(in the rows, 100 means zero)
Each path below is one point turned by a fixed rotation once a step. After each direction that follows a path, write how fast that rotation turns it, in degrees each step (0 if it stays still).
Each turn is a multiple of 5 degrees from 10 to 175, or 0.
Each row of a path follows its step; steps can be skipped.
path 1
step 1: [71,60,78,92,132,90,119,105,104,120,106,89,87,104,106,119,105,112,93,92,59,108,108,80,64,115,98,104,96,100,112,112,101,98,69,95,103,87,79,97,103,72,99,122,90,97,96,88,109,87,97,125,102,97,96,130,97,87,112,89,82,118,86,104]
step 2: [92,102,99,88,108,92,94,139,107,124,110,119,88,80,100,115,102,93,116,83,81,113,111,89,79,105,118,91,79,95,114,84,110,105,93,68,112,112,118,126,98,96,101,103,77,115,93,94,147,130,98,113,98,101,128,103,111,114,110,97,71,98,110,79]
step 3: [90,96,97,97,96,89,116,114,109,116,116,91,110,99,110,98,107,133,108,121,88,117,90,98,95,107,89,106,80,86,97,112,112,81,94,72,118,60,124,116,62,94,108,104,84,129,123,114,101,100,119,107,114,120,110,105,78,103,131,104,88,78,76,89]
step 5: [117,88,85,92,113,89,95,108,93,118,80,95,107,80,127,76,86,111,111,71,91,96,89,117,80,110,94,62,87,86,92,78,94,92,83,106,110,76,158,102,114,101,99,81,100,118,94,106,106,93,104,95,104,121,118,92,98,101,77,111,89,104,75,106]
step 8: [74,66,85,80,116,113,101,124,106,98,102,88,100,88,111,106,104,106,119,81,86,103,107,93,111,87,124,145,61,80,114,88,107,81,95,106,87,111,144,97,102,92,91,114,100,118,82,102,97,111,97,102,99,125,104,106,92,123,95,95,105,118,109,125]
step 10: [98,80,76,98,110,100,124,114,90,115,111,88,127,90,108,106,92,90,100,117,100,71,103,102,99,83,102,129,107,116,109,78,100,122,79,81,85,56,122,96,88,107,111,107,105,89,81,113,91,87,96,69,104,100,125,84,59,99,119,111,99,108,103,117]
step 11: [120,50,74,95,101,105,111,115,89,102,103,85,102,93,103,100,95,83,97,112,93,97,94,121,89,100,105,80,94,122,126,106,96,123,88,128,102,104,113,110,92,90,98,82,91,143,63,111,126,102,92,102,110,79,92,100,79,119,84,116,110,119,90,117]
step 12: [79,78,91,121,108,97,103,101,83,124,104,88,93,103,140,75,92,109,78,104,82,98,103,119,71,111,117,94,144,106,135,109,95,89,70,81,102,89,119,123,107,99,116,103,106,83,85,104,112,125,97,93,114,83,104,105,113,121,108,104,112,97,94,106]
step 14: [87,64,107,90,90,80,104,128,118,110,118,113,85,97,116,82,104,124,70,88,83,105,81,73,82,97,96,123,86,102,119,89,104,109,87,86,90,117,100,129,74,105,97,109,104,111,91,115,118,113,110,134,120,111,109,113,96,107,79,121,85,117,94,82]
step 17: [93,92,91,102,96,104,95,125,103,115,75,95,74,90,108,96,81,103,96,103,93,93,87,128,85,87,98,78,96,96,93,60,89,100,93,100,76,66,100,125,123,102,85,123,73,112,79,109,122,87,100,120,96,83,128,97,81,96,74,105,68,106,99,117]
[101,93,100,105,96,103,100,102,103,104,103,105,99,102,102,102,99,96,96,107,94,101,105,97,102,94,94,100,99,101,97,90,96,101,102,106,101,97,94,106,98,100,101,104,98,100,99,102,89,92,98,104,100,103,96,94,93,96,101,101,100,99,102,96]  110
[100,98,104,99,104,98,95,101,107,101,100,103,92,95,103,89,105,106,102,109,103,104,94,103,101,93,105,102,95,98,100,104,103,106,106,104,98,98,103,106,104,100,99,98,99,104,99,101,101,98,100,100,99,95,97,97,100,103,98,95,102,101,93,98]  125
[101,102,100,92,105,100,99,99,99,100,108,93,99,100,98,106,105,99,98,101,100,104,96,103,98,101,95,103,95,101,97,104,95,98,102,105,99,99,99,93,96,92,101,99,102,110,102,96,93,103,102,106,102,101,91,100,98,102,106,100,101,105,98,108]  145
[96,105,106,97,100,99,97,102,102,104,105,94,99,95,99,103,103,92,103,98,105,98,100,102,101,95,100,109,106,101,102,94,100,101,98,99,98,106,103,105,107,106,101,109,101,103,95,95,100,99,101,103,108,98,104,98,103,100,104,98,103,96,106,102]  170
[99,96,100,98,98,100,97,100,103,99,106,95,105,104,106,105,97,100,91,105,100,96,99,104,99,103,100,92,103,92,96,102,104,102,102,101,104,101,102,98,109,97,101,100,95,92,100,100,105,96,97,101,107,99,98,93,105,101,96,97,100,107,99,105]  60
[106,94,102,108,104,100,95,101,97,106,105,95,104,97,99,93,104,103,97,97,101,104,98,93,96,107,98,101,102,102,101,99,100,101,101,97,111,97,96,101,96,97,105,98,99,106,103,97,106,100,99,99,107,96,101,95,103,101,101,100,99,98,104,92]  35
[102,96,103,100,91,101,102,94,96,101,98,97,95,100,98,100,94,107,97,95,101,102,92,99,97,99,104,100,98,99,103,95,97,101,106,102,93,97,100,104,98,98,98,103,99,94,98,96,103,105,105,95,105,99,99,96,94,105,103,108,108,105,104,102]  10
